Here are some points:
[17. 22. -14. 51. -70. 26. -4. 23. 68. 14. 32. 22. -15. -11. -86.
 40. -9. -10. 43. 10. 8. 15. 27. -47. 13. 27. 9. 36. -8. 0.
 75. 8.]
[-9. 54. 37. 52. -26. -33. -23. -42. -8. -38. -1. 1. 2. 35. 3.
 37. -21. 3. 60. -19. 43. 21. 15. -14. -18. 54. 24. 3. 48. -37.
 10. -69.]
[-32. -22. -51. 10. -52. -13. 27. -13. 21. 29. 48. 3. -22. 50. -36.
 40. -5. 25. 0. 11. 26. 4. 52. -3. 43. -14. -14. 9. 24. 15.
 15. 31.]
[-15. -17. -30. -5. 26. -18. 30. -4. -16. 34. 64. 17. -22. 30. -22.
 39. -22. 0. -66. 5. 17. 18. 38. -29. 50. -13. -51. 57. 10. -5.
 27. 12.]
[90. 12. 63. -28. 26. 5. -66. -48. -16. -69. -36. -36. -19. 14. 80.
 -19. 4. -4. 7. -28. 12. -13. -57. -10. -60. 64. 29. -34. -68. -20.
 -36. 47.]
[18. 14. -7. -11. -45. -16. 8. -2. -5. -24. 6. -3. 12. 19. -29.
 7. -13. -3. 25. 15. 41. 15. 14. -38. 3. 7. 8. 35. -46. -1.
 1. 25.]
[-23. -23. -33. -15. 11. -2. 46. 17. -18. 19. -31. 38. 24. -23. 0.
 12. 7. -5. -9. -40. 0. -12. 45. 63. 32. 7. 9. -4. 52. 0.
 22. -59.]
[-67. 15. -32. 8. 3. -37. -21. -30. 48. 3. -12. -76. 7. 12. -23.
 -5. 16. 27. -22. -13. 22. 8. 9. 19. 14. -2. 2. 2. 17. 2.
 -11. 24.]
[0. -22. 6. -13. -2. 35. 13. -39. -1. -43. 10. -35. 31. 15. -17.
 -30. 37. 16. -9. -48. 7. -4. 3. 31. 19. -17. 31. -18. 34. 8.
 6. 35.]
[16. -26. -26. -3. 8. -15. 35. 7. 0. 14. 53. 43. -21. -5. -28.
 49. -11. 2. -36. -13. 62. 17. 47. -7. 62. 25. -9. 32. -10. -42.
 99. -17.]
[28. 11. 12. 3. 28. 24. 35. 58. -4. 32. -66. 50. 40. -36. -64.
 -31. -10. -32. 54. 30. -96. -11. -1. -36. -21. 7. 34. -34. 31. -42.
 34. -70.]
[-37. -33. 14. -16. 29. 1. -26. 59. -27. 13. -31. -14. 11. -47. 4.
 -58. 11. -33. -31. 32. -43. 13. -17. -8. 6. -74. 11. -13. -21. 9.
 -14. -25.]
[-15. 0. -44. 15. -61. -60. 5. -12. 27. -5. 3. -1. 11. 4. -28.
 15. 3. -27. 15. 4. 48. -21. 41. 22. 10. 48. 56. 6. 32. -36.
 38. -30.]
[-1. 12. -20. 4. -53. 17. 12. 14. 81. 11. -32. -7. 4. -15. -86.
 9. 11. 23. 33. -22. 21. -3. 54. -13. 18. 42. 26. -7. 20. 10.
 76. 58.]
[-13. 16. -19. 13. -30. 4. 27. -35. 12. -6. 36. 14. -4. 11. -22.
 42. -11. 3. -2. -17. 50. -18. 4. 11. 8. 31. -18. 49. 21. 5.
 11. -18.]
[101. 28. 17. 1. -16. 34. -26. -8. -17. -59. -7. 16. -5. 11. 38.
 -7. 11. -26. 25. 12. -23. -48. -42. -10. -34. 7. 24. -6. -96. 3.
 -26. 23.]
[5. -41. 38. -9. 54. -13. 62. 8. -4. 9. -32. 13. 35. -23. 18.
 -42. 10. -16. 30. 15. -51. 31. -23. 11. -48. 19. 14. -34. 61. -17.
 3. -11.]
[-20. -28. -13. -24. 36. 7. 40. -19. -40. 5. -13. -8. 28. 42. -17.
 -26. 2. 3. -8. -28. -47. 8. 26. 4. 21. -11. 13. -13. 73. -6.
 -20. -22.]
[-30. 12. 29. 8. 12. 27. -26. 25. -37. -2. -4. -3. 4. -10. 19.
 4. -5. -2. 0. 37. -25. 10. -13. -31. -2. -98. -54. 18. -18. 35.
 -59. 11.]
[23. -61. -31. -34. -17. 15. 64. 5. -8. 11. -27. -4. 15. -10. 31.
 3. 9. 29. -4. -38. 14. 19. 41. 82. 28. -7. 19. -23. -9. 54.
 19. 13.]
[116. 28. -11. 9. 2. 12. 13. -39. 19. -66. 21. -22. -13. 55. 40.
 -41. 16. -8. 10. 13. -20. -30. -29. -24. -24. 33. 41. 6. -76. 9.
 10. 62.]
[17. -6. -34. -23. -21. -17. 20. 24. 2. 32. -2. 25. -8. 28. 18.
 35. -13. 26. -19. -31. 33. 36. 55. 28. 39. -17. -23. 13. -28. 27.
 3. 16.]
Then 12 other points, each followed by its number:
[29. 12. -18. 47. -17. 9. 56. -39. -42. -1. 77. -39. 7. 55. 15.
 -12. -9. 33. 5. -22. -12. 28. 4. 38. 38. -5. 32. 14. 49. 22.
 16. -69.] 0
[-4. 19. 24. -6. 11. -13. 16. -5. -10. -12. -5. 1. -12. -25. 31.
 44. -13. 21. 8. 14. 51. 7. 1. -10. -14. 23. -63. 43. -35. 25.
 -10. 47.] 1
[-16. 25. 23. 2. 34. -20. -14. 26. -2. 2. -15. 39. 0. -24. 14.
 14. -18. -18. 6. 47. 12. 4. -7. -50. -22. -22. -44. 19. -10. -25.
 -4. -4.] 2
[10. -19. -15. -34. 3. 31. 22. -12. -2. -7. -20. -14. 22. 4. -26.
 -24. 7. 9. -11. -44. -2. -4. 11. 14. 19. 7. 25. -4. 20. 6.
 11. 4.] 3
[-24. 8. -45. 20. -15. -28. 18. -24. 34. 26. 24. 25. -21. 44. -53.
 49. -27. 4. 0. -4. 27. -2. 52. -28. 28. 49. -1. 19. 45. -34.
 53. -27.] 4
[3. -2. -1. -2. -24. 53. 9. 5. 3. -23. -2. 15. 29. -47. -14.
 -10. -3. -31. -17. -55. 16. 12. -17. 36. -3. 1. 10. 61. -13. 50.
 6. -48.] 5
[-69. 49. -7. -2. -35. -11. -48. -17. -7. -5. -38. -44. 21.
 24. 29. -8. 23. 37. 7. -5. -17. -41. -10. 61. -26. -55.
 -24. -40. -4. 65. -127. 49.] 6
[-17. 55. 31. 24. -59. -48. -36. -30. -25. -34. -30. -5. 25. -4. -8.
 36. -10. -29. 31. -24. 41. -26. -6. 39. -40. 67. 33. 14. 9. -16.
 -41. -62.] 7
[11. -58. -2. -20. 20. 19. 41. -32. -55. -20. 33. -40. 22. 25. -11.
 -38. 17. 5. -45. -37. -18. 13. 11. 34. 43. -16. 44. -12. 28. 7.
 20. -9.] 8
[-11. 19. -12. 24. 7. -37. -19. 6. 55. 78. 88. 70. -43. 12. -20.
 42. -27. -5. -15. -3. 28. 20. -16. -38. -6. 62. -42. 20. 79. -84.
 33. -32.] 9
[-58. 67. 15. 40. -83. -67. -35. -23. -17. -7. -5. -41. 30. -1. -58.
 35. 9. -3. 49. 13. 39. -42. -8. 33. -15. 37. 33. -6. 40. -49.
 -43. -56.] 10
[-29. 1. -43. 19. -30. -5. 43. -22. -24. -22. -22. -20. 53. 5. -11.
 -12. -8. -33. 35. -22. -3. 3. 40. 24. 16. 0. 47. 48. 97. 9.
 -5. -99.] 11
Which two of these numbered points are nearest to each point below, looking only along the 5 directions in which the first points spread most? Their numbers follow each, nearest first.
[-51. -16. 8. 0. 32. -9. -21. -25. 53. -57. -9. -50. 19. -25. 27.
 -33. 39. -1. -34. -69. 65. 55. 6. 31. 11. -3. 10. 34. 23. 14.
 27. 24.] > 0 8
[-42. 4. 46. -2. 5. 3. -121. 10. 39. 35. -59. -109. -64.
 -25. 17. -18. 49. -5. -60. 28. -63. -80. -96. 28. -41. -36.
 -21. -53. -50. 17. -108. 64.] > 6 2
[-31. 11. -31. 1. -3. -26. -22. 2. 49. 14. 23. 38. -7. -18. -18.
 20. -13. -4. -25. -30. 57. 16. 24. -1. 9. 44. -6. 21. 13. -24.
 47. -10.] > 4 9
[-10. -11. -43. -6. -18. -12. 22. -7. 26. 17. -29. 23. 21. -24. -9.
 1. -8. -30. -4. -18. 5. -32. 16. 43. -12. 43. 34. 3. 55. -6.
 18. -54.] > 11 3
[20. 43. 23. 18. -51. -14. -15. 16. -100. -11. -22. 41. 9.
 34. 31. 26. -9. -32. 62. -6. -19. -39. 21. 13. 6. -6.
 23. -2. 54. -33. -67. -112.] > 7 2
[76. 55. 22. 16. -4. 31. 13. -29. -44. -47. 16. -16. 60. -9. -55.
 -21. -5. -23. 13. -40. -26. -11. -40. 5. -8. 47. 59. 31. -15. -34.
 18. -74.] > 7 5
[12. 10. 29. -14. -17. 14. 7. -17. -15. -51. -6. 0. 10. 17. 5.
 -15. 10. 7. 16. 7. 16. -14. -5. -13. -21. -7. -3. -1. -40. 35.
 -25. 66.] > 1 5
[-7. -11. 7. 5. 15. -9. 6. 47. -29. 38. 7. 47. -21. -28. 5.
 5. -33. -40. 4. 107. -46. -19. -45. -53. -36. -38. -38. 10. -56. -4.
 -28. -33.] > 2 5
[-49. -1. 26. -21. 15. -18. -36. 52. -9. 68. -25. 7. -23. 8. 4.
 -18. -3. 14. -1. 60. -55. -6. -18. -37. -22. -63. -48. -54. 13. -2.
 -76. 43.] > 2 6
[33. -48. 1. -14. 44. 1. 67. -35. -43. -29. 43. -32. 16. 22. 46.
 -34. 5. 24. -33. -36. 18. 56. 0. 39. 30. -3. 22. 9. -3. 18.
 32. -11.] > 8 3
